In the rows, 128 means zero.
Where one turn sends some rows of the set: a few examples, then the rows asked:
saf: [155 131 131 109 141 141 136 133 145 127 163 114 120 115  99 137 138 105
 178 115 115 101 125  78 126 139 104]
Seki: [ 98  97 132 170 130 155 110  82 140 132 113 114 133 115 109 129 127 135
 167 111 131 117 120 141 139 151 140]
pomad: [120 129 140 147 113 132 166 137 113 140 129 144  76 130 187 110 124 142
  84 124 135 146 123 134 117 136 127]
vigub: [135 162 120 103 139 143 116 137 116 133 142 163 120 136 132 133 141 147
  99 127 153 136 138 130 135  78 146]
bibi: [136 157 131 114 149 123 127 149 103 131 130 174 136 137 129 125 143 145
 130 155 134  97 133 130 118  84 123]
tomo: [112 114 138 140  99 139 166 120 104 138 110 155 117 115 184 134 128 126
  79 117 149 125 123 151 135 127 134]
fakar: [ 92 100 115 153 122 159 128  93 150 138 111 106 136 132 112 129 129 141
 165 129 116 127 112 125 161 143 156]
Kuv: [113 134 132 146  96 125 159 134 123 148 116 115 101 122 171 116  70 136
  85 112 134 139 121 130 123 128 132]
Moz: [123 156 129 125 148 134  94 126 122 112 133 149 103 151 126 128 134 131
 101 170 139 113 117 141 104  93 144]
lopi: [132 122 134 107 154 139 133 121 159 126 145 110 124 112  99 144 127 102
 168 112  98 123 133  85 124 161  94]
Veku: [158 118 145 154 142 137 147 124 133 109 139 129 116 125 105 177 131  90
 172 122 135 116 116  92 111 149  92]
goz: [134 142 150 111 150 129 144 149 133 118 157 115 131 111  85 131 140  88
 165 119  96 125 128  97 131 137  99]
regaf: [130 153 134 125 149 124 131 148 103 119 128 177 139 140 126 132 140 145
 130 160 140  99 130 131 107  86 122]
kor: [126 158 127 115 147 132  89 128 121 123 133 148 103 147 125 120 138 129
 103 164 136 112 120 143 114  91 144]
letos: [105 103 131 155 131 154 103  82 139 149 115 112 128 112 113 120 131 134
 167 106 122 115 125 141 153 150 141]
sof: [144 122 134 134 143 143 148 132 145 101 160 118 126 122  96 153 131 105
 177 127 128 104 117  77 105 142 103]
rup: [110 131 132 148  93 123 158 136 122 143 113 114 107 120 167 116  69 132
  84 112 136 139 121 134 118 126 132]
zivuv: [115 130 137 121  94 119 146 146 115 150 122 136  97 115 173  92 131 127
  81 105 134 139 132 153 122 122 130]
Sataf: [112 115 137 134  97 137 163 122 104 142 111 154 118 114 184 130 129 127
  79 115 147 123 124 152 138 126 134]
fub: [115 108 116 160  97  95 158 127 106 149 115 108 104 128 154 153 115 135
  78 121 123 141 146 121  94 131 132]
Duk: [ 91 101 115 150 119 158 126  94 150 138 111 105 138 129 112 126 130 140
 163 127 116 126 112 128 162 141 156]
bimol: [106 102 133 167 140 163 114  76 139 143 118 116 118 120 119 129 127 143
 169 115 123 119 120 132 151 157 138]
meza: [ 94 102 115 151 122 159 127  93 150 141 112 105 134 131 113 127 129 141
 164 128 115 125 112 124 164 142 156]
Fisi: [126 114 116 148 103  99 156 124 105 168 122 108  92 128 162 146 119 140
  81 118 113 141 150 113 111 134 130]
Fek: [101 118 140 152  95 123 158 144 116 118 119 141 105 124 169 111 122 127
  80 119 149 145 122 153  94 125 129]
bodal: [123 116 133 109 143 133 127 126 160 114 138 109 140 107  86 143 127  93
 164 108 106 121 134  96 111 152  97]
res: [148  96 139 144 148 151 155 120 148 115 155 124 121 135 100 164 126 108
 162 121 107 151 105  96 116 162 114]
nafo: [159 107 135 104 139 142 134 128 148 151 155 116 126 117  98 136 136 101
 163  99  91 143 118 103 145 152 116]
Numin: [113 134 131 140  92 121 155 136 122 150 114 113 106 118 168 112  71 132
  84 109 133 137 123 134 125 126 133]
sibi: [150 119 142 128 120 121 124 137 135 116 131 122 141 107  88 157 139  73
 169 101 134 107 126 114 114 132  97]
bab: [134  93 136 124 121 133 131 134 151 114 143 115 156 115  76 147 131  86
 157 101 112 142 114 122 109 143 119]
Dem: [112 108 129 182 115  99 148 156 117 159 117 114 119 113 158 136 106 129
  84 118 135 135 131 155 133 121 139]
pesi: [118 111 115 141  90  90 146 132 107 164 115 104 109 119 150 139 120 129
  78 109 117 137 153 127 106 125 132]
sunov: [136 157 133 123 156 127 134 144 102 127 132 178 128 143 133 132 141 150
 132 163 134 100 130 124 114  89 121]
fipi: [123 115 136 125 153 141 140 121 160 107 143 113 130 117  94 155 121 102
 166 118 108 125 127  86 107 161  95]
zosa: [113 116 137 138 100 140 166 120 104 143 112 154 113 116 187 132 128 128
  80 117 146 125 124 148 140 128 133]
vepov: [122 152 121 121 134 142 121 138 117 109 139 165 131 138 124 144 136 143
  97 134 166 138 132 134 113  76 147]
lol: [134 141 152 128 161 136 157 143 132 109 160 120 121 120  91 144 136  95
 166 132 100 130 122  87 123 145  97]
lodu: [118 111 130 187 125 106 157 151 115 163 122 118 105 120 168 141 106 137
  87 124 131 138 128 146 138 128 136]
bam: [130 159 129 120 153 136  96 124 121 121 136 150  95 152 131 125 135 135
 103 170 136 114 118 136 115  96 142]
fil: [125 135 151 127 147 128 147 151 135  97 154 118 139 114  79 141 136  85
 162 126 107 126 122 100 112 135 100]
Zagis: [134 158 121 124 148 150 131 130 115 118 146 169 111 147 138 148 135 155
 100 142 158 142 131 120 125  86 145]
miruv: [172 131 142 119 139 132 132 127 132 143 143 124 109 113 109 155 141  89
 175 105 118 109 127  94 142 143  93]
Dasob: [122 114 128 172 120 101 147 155 117 174 121 114 110 113 165 130 110 133
  87 115 126 135 134 150 147 124 138]
bik: [140 122 131 114 129 133 130 140 146 108 154 113 143 109  84 139 135  93
 175 113 128  99 124  93 108 130 106]

pesi moves to Fisi
bik moves to saf
Seki moves to letos
Now these:
bibi moves to sunov
vigub moves to Zagis
Fek moves to zivuv
nafo moves to res
Sataf moves to zosa
Numin moves to Kuv
lodu moves to Dem
fipi moves to bodal
sibi moves to miruv
meza moves to fakar
fil moves to goz
bam moves to Moz

Where one turn sends some rows of the set: a few examples, then the rows asked:
sikel: [138 143 106 127 100 120 134 119 126 144 134 131 134 128  69  76 146 145
 174  93 155 122 139 144  99]
Poma: [136 171 110 115 112 134 121  93 127 109 114 149 154 125  88 105 110 145
 122 165 140 135 122 151 160]
Kek: [151 172 128 131 154 129 136 111 164  95 153 119 167 101 138 105  94 124
 166 139 175 138 160 147 109]
Lom: [147 159 116 113 117 146 127  86 129 121 110 149 159 129  81 108 102 146
 102 140 127 137 139 151 141]
Kibo: [135 153 110 101 128 107 143 112 105 159 152  85 153 125 131 134  97 103
 154 141 140 110 105 118 156]
zat: [136 150 130 122 112 120 144 174 140 106 129 157 108 119  77  98 118 141
 137 109 128 115 136 153  98]
Lov: [136 175 113 134 160 110 129 124 162  90 156  98 153 113 130 104 107 102
 176 157 177 138 154 135 126]
manub: [129 129 105  96 163 119 157  91 133  92 119  86 137 133 137 139 129 106
 135 109 128 115 174  92 104]
rez: [121  90 132 124 145 137 123  96 151 158 123 121 141 102 158 118 143 127
 126 125 157 110 141 141 140]
taki: [124 156 116 126 137 122 149  78 147  88 101 126 143 105 176 108 125 133
 160 130 140 103 146 123  96]
mon: [121 121 107 148 120 120 132 141 139  60 135 115 105 131 147 118 107 117
 123 102  97 122 159 133 117]
Zek: [120 130 104 130 113 111 131 147 125  46 140 119 110 123 156 115 113 127
 133 116 121 119 158 136 132]
seb: [126 156  95 121 131 124 117 100 130 122 114 115 138 152  59 112 119 109
 105 153 117 139 135 132 157]
Voten: [135 146 124 117 117 112 142 177 135 108 129 145 106 127  68  98 123 132
 129 104 126 116 147 148  97]
Fikel: [112  88 119 116 153 121 121 108 143 155 128  99 134 116 144 121 154 109
 123 131 160 112 148 128 152]
vizoz: [131 163 105 138 173 106 126 124 165 102 154  78 145 131 110 107 112  81
 159 142 159 141 169 125 117]
fir: [113 154 112 132 148 120 149  90 155  81 113 111 127 113 164 129 127 113
 178 152 135 110 123 105 120]
lales: [139 157 123 120 121 121 144 100 119 165 144 106 156 113 145 128  86 116
 160 139 133 108  92 131 143]
kifi: [133 153 129 121 112 118 144 180 140  99 135 156 105 117  77 105 119 139
 149 122 133 117 124 149 111]
Linuv: [116 138 105 113 164 119 153  98 147  84 124  87 123 130 141 148 130  97
 163 139 127 118 141  86 124]
pagi: [135 149 101  99 128  96 139 108  97 168 141  75 156 134 125 119 105  96
 132 123 135 106 132 121 139]
bifon: [129 150 123 114 117 111 143 186 135  97 140 143 100 124  69 110 124 129
 147 124 134 119 128 141 118]
Vala: [118  86 124 122 151 129 122 100 147 161 122 108 139 112 149 116 149 116
 117 120 154 110 152 135 138]
Rumo: [131 145 119 112 120 108 142 185 132 102 136 137 102 131  63 106 127 125
 134 113 130 118 143 140 110]
rapu: [141 156 121 130 118 120 140  90 121 178 128 108 161 115 146 109  88 118
 141 119 123 102 110 141 119]
Tav: [141 151 106 117 129 139 124  90 131 129 110 128 150 146  63 112 108 125
  92 133 113 140 147 139 139]
Sut: [146 153 115 138 176 122 133 113 168 116 149  85 154 129 108 108 101  90
 139 115 145 142 184 130  94]
Molud: [141 133 103 106 107 119 139 127 116 138 147 118 134 136  56  93 147 140
 168  91 159 127 147 131 109]
Sev: [134 141 112 104 147 121 155  78 134  94 104 110 150 116 159 115 127 128
 133 104 136 106 178 115  86]
Mitu: [132 144 112 142 101 129 134 120 141 142 138 137 125 125  71  85 140 143
 191 106 147 125 114 141 107]
goko: [158 158 128 133 164 136 139 105 168 111 148 111 168 111 125 107  90 116
 144 112 156 141 179 144  89]
laf: [140 130 107 108 114 128 142 132 124 134 158 116 126 137  51 112 142 135
 183 102 154 135 128 121 123]
buk: [138 152 108 117 123 103 137  95 107 180 127  90 161 128 135 103  99 105
 125 109 125 101 135 135 117]
rut: [129 119 115 138 119 130 137 139 137  55 140 125 111 123 152 126 100 129
 125 100 103 124 156 135 118]
rorum: [112  92 123 115 149 124 121 109 144 148 132 106 134 109 151 126 152 114
 137 143 167 112 134 128 161]
nefe: [128 124 113 128 113 125 137 142 129  47 143 127 115 119 158 125 103 135
 131 109 117 123 155 136 128]
kopov: [118  94 131 121 144 134 124 103 149 150 129 120 139 101 159 124 145 126
 138 140 166 111 130 136 153]
mip: [124 169  98 120 119 121 116 103 128 109 115 128 140 140  75 108 119 121
 124 173 134 137 120 138 170]
nibi: [115 127 100 143 118 109 128 145 132  54 135 112 105 130 150 111 115 115
 128 112 108 119 159 133 125]
duzu: [134 136 113 130 111 134 140 128 140 136 152 127 120 131  60 108 138 136
 196 112 147 133 107 126 122]

nefe moves to nibi
Kibo moves to buk
Tav moves to Poma
Now these:
zat moves to bifon
duzu moves to Molud
taki moves to Linuv
rez moves to rorum
vizoz moves to goko

